In the data rows, 128 means zero.
Here are some points, each followed by its number:
[127 117 121 150  86 117 186 149  50 190 231  32 166  94 102 117 123 144
 118  87 142 111 140 143 134 137 146 243 128 136  59 130] 0
[143 113 106 129 112 136  76 139 166 148 177 166 175 109 197 133 113 112
  95  93 117 143 121 121 130 129 131 178 134 134  87 124] 1
[127 173  84 161 157 127 120 140 132 102 115 170 130 164 129 133 138 172
 122 138 135 104 127 129 112 131 100 100 128 117 159 167] 2
[122 130 141 127 125 122 146 142 113  94 101 117 118 104 123 129 142 107
 125 125 126 124 130 127 129 126 121 114 122 126  93 137] 3
[147 118  91 121 100 137 161 146 174 140 100 159 188 111 202 133 114 144
 181 106 116 124 109 122 132 128 119 181 129 128 168 120] 4
[134 132 131 169 146 122 151  72 142  99 127 103  99  85 105 127 108 100
 171 152 213 119 203 128 153 125 155 166 138 135 154 115] 5
[137  98 158 105 139 131  70  59 163 131  82 119 100 172 105 133  71  86
 191 163 117 167 122 119 144 130 106  89 131 135 168 138] 6
[103  98 122 147 100 122 191 146  49 215 255  46 163  88 101 123 132 118
 122  83 149 124 149 143 134 128 145  51 121 143  40 122] 7
[126 167  91 152 153 123 117 145 136 106 118 165 131 158 128 129 132 144
 115 132 130 112 132 135 119 126  97 101 125 118 154  94] 8
[113 179 153 159 120 108 110 128 144 219  86 171  95 223 102 123 168 118
  96 164 145  90 128 136  94 127  66  64 117 105 194 101] 9
[121 124 132 131 127 126 147 138 111 160 106 117 132 112 123 126 136 113
 125 119 129 123 135 129 131 131 126 111 124 129  99 133] 10
[118 117 133 140 121 129 177 148  77 188  73  86 150  96 105 115 131 113
 122 103 130 112 132 121 122 124 128  81 117 134  72 132] 11
[121 126 141 136 123 123 165 142  86 177  73  89 128  91 111 117 130  99
 125 113 135 121 132 126 126 125 122  92 119 132  79 140] 12
[133 124  92 110 134 132  92 145 116 120 143 129 126 148 119 129 130 146
 106 100 121 130 121 127 121 129 148 151 130 128 113 126] 13
[170 144 144 174  64 133 153 121 191 109  97 134 123 139 255 130  94 164
 221  93 116 133 116 130 129 133  61 159 144 130 206 158] 14
[105 227 212 183 166 108  99 155 138  47  94 211 108 242 114 133 135   7
  84 133 148  98 138 145  75 115  60  56 130  95 197 166] 15
[136 120 110 111 134 127  86 148 113 129 148 150 170 143 121 129 129 122
 164 107 113 133 114 125 128 132 147 167 130 128 102 141] 16
[117  94 161 120 164 129 177  63 149 107 217 110 209  94 108 126 123 131
  92 123 105 148 107 114 150 132 138 172 120 130 163 116] 17
[135 116  87  98 130 129  84 153 115 122 150 137 114 152 120 131 130 130
 170  96 118 136 118 125 120 127 151 160 129 129 101 129] 18
[126 161 146 142 136 126 123 137 131  89 107 154 121 171 126 136 141 110
 122 138 137 116 130 131 112 122 100  99 126 117 161 142] 19
[116 169 126 143 101 142 144 117 165 137  78 140  87 191  99 124  50 201
  81  31 143  92 145 139 108 132 240 114 121  91 181  53] 20
[119 124 133 133 131 129 152 140 107 158 101 113 134 114 127 131 136 114
 130 124 137 129 135 129 130 130 128 111 128 130  96 131] 21
[131 115 142 102 138 125  82  89 138 119 109 125 105 150 115 125 109 150
 155 106 113 139 115 123 142 130 107 165 133 134 148 133] 22
[115 126 154 136 130 124 170 144  76  47  75 100 131  86 116 121 136  75
 117 107 133 121 138 134 135 135 120  87 119 128  59 145] 23
[130  99  22  70 135 135  39 188 109 135 188 139 123 179  97 123 114 144
 227  33  92 127 101 122 114 136 171 182 115 117  73 110] 24
[132  95 105  94 148 134  56  48 109 153 178 181 162 133 104 127 139 115
  67 110  98 141  93 115 127 129 161  90 137 141  64 177] 25
[132 113 121 113 136 125  80  82 118 150 161 168 141 129 116 129 134 126
  97 120 114 138 111 121 130 124 139 107 125 127  88 161] 26
[ 96 107 159 134 129 122 185 156  77  45  74 106 126  76 118 132 160  78
 134 129 145 121 134 120 126 130 118  90 124 138  35 142] 27
[143 168  37 158 117 114 136 190 168  60 139 202 157  95  93 131  16  33
 207 135  97  72 255 127 162 118 152 183 132 113 163  29] 28
[137 108  13  60 126 130  11 178  98 133 194 132 131 197 104 140 119 213
  62 227 107 125  97 118 100 126 190 196 128 128  64  96] 29
[132 177 150 162 124 130 124 120 135 168  79 134  94 185 108 132 181 142
 101 161 131  95 123 135 102 126  76  86 128 117 187 112] 30
[135 145 160 146 111 125 128 145 157 103 139 153 181 129 115 139 158 128
 172  89 114 101 102 128 135 117 144 149 133 121 147 166] 31
New points follow, each followed by the numbers of its three nearest points above by angle, nearest first.
[118 113 145 119 153 123 143  78 139 130  99 121 101 111 124 132 115 151
 119 108 119 139 125 122 139 130 127 156 124 127 151 136] 22 17 6
[144  97 112 117 108 130  64 150 174 158 189  86 165  92 215 128 113 164
  82  82 118 167 128 128 135 128 135 184 126 136  71 130] 1 13 0
[112 167  75 151 154 120 115 143 130 100 115 173 131 166 126 129 131 150
 111 129 130 106 129 131 112 126  94  99 129 114 155  72] 8 2 19
[112 115 129 139 110 121 164 145  90 184 206  86 145  99 107 120 129 113
 124 102 135 120 133 127 130 126 131  84 118 132  73 120] 7 0 11
[130 114  59  86 126 125  53 155 113 125 164 128 118 165 108 127 121 159
  76 190 109 132 116 131 123 137 177 178 131 124  80 108] 29 13 18
[118 175  60 154 154 124 118 145 131  86 100 167 115 169 122 131 140 185
 119 135 135 104 128 131 109 126  94  92 122 111 161 165] 2 8 19
[130 121  82 106 127 130  87 139 115 122 142 129 131 156 125 134 126 161
 103 151 119 128 125 127 121 128 143 148 121 122 110 114] 29 13 18
[144 163 130 137 109 132 132 126 157 132 107 131 105 158 121 140 108 179
 106  86 134 108 132 128 113 121 181 120 128 127 178 113] 20 30 2
[115 117 136 181 110 142 218 167  57 220 255  37 186 100 109 129 132 146
 134  89 150 106 121 121 118 123 156 255 133 147  42 116] 0 7 17
[138  89 198 116 175 127 195  10 139  44 252  70  28  74  89 119 139 129
  68 145 105 180  97 118 155 126 141 167 117 137 204 102] 17 5 22
[135 125 153  70 151 123 162  77 147 109 111 114  98  76 115 134 106 174
 174 127 215 133 102 129 160 131 178 169 132 132 156 124] 5 22 17
[123  98 142 110 152 125 173  64 124  72 194  99  97 112 111 132 139 122
  91 138 116 159 114 123 146 135 141 142 132 135 176  96] 17 5 22
[122 107 156 119 155 125 152  65 135 108  85 111 183  95 111 130 121 140
 110 122 120 150 121 123 144 131 130 160 125 133 162 132] 17 22 5
[161  70 151 110 122 148  38 216 237 190 255  97 140 237 255 124 171 123
  37 105 103 201 119 116 151 145 131  65 144 153 242 155] 1 9 14
[137 110  88 115  97 131 150 145 158 123 108 151 180 107 197 129 130 156
 169 138 112 120 107 125 144 125 103 186 135 132 161 126] 4 14 1
[118  96 158 100 153 112 169  40 152 114  71 115 231  92 112 128 105 143
  93 103 115 163 116 123 152 127 136 180 128 144 188 139] 17 4 22
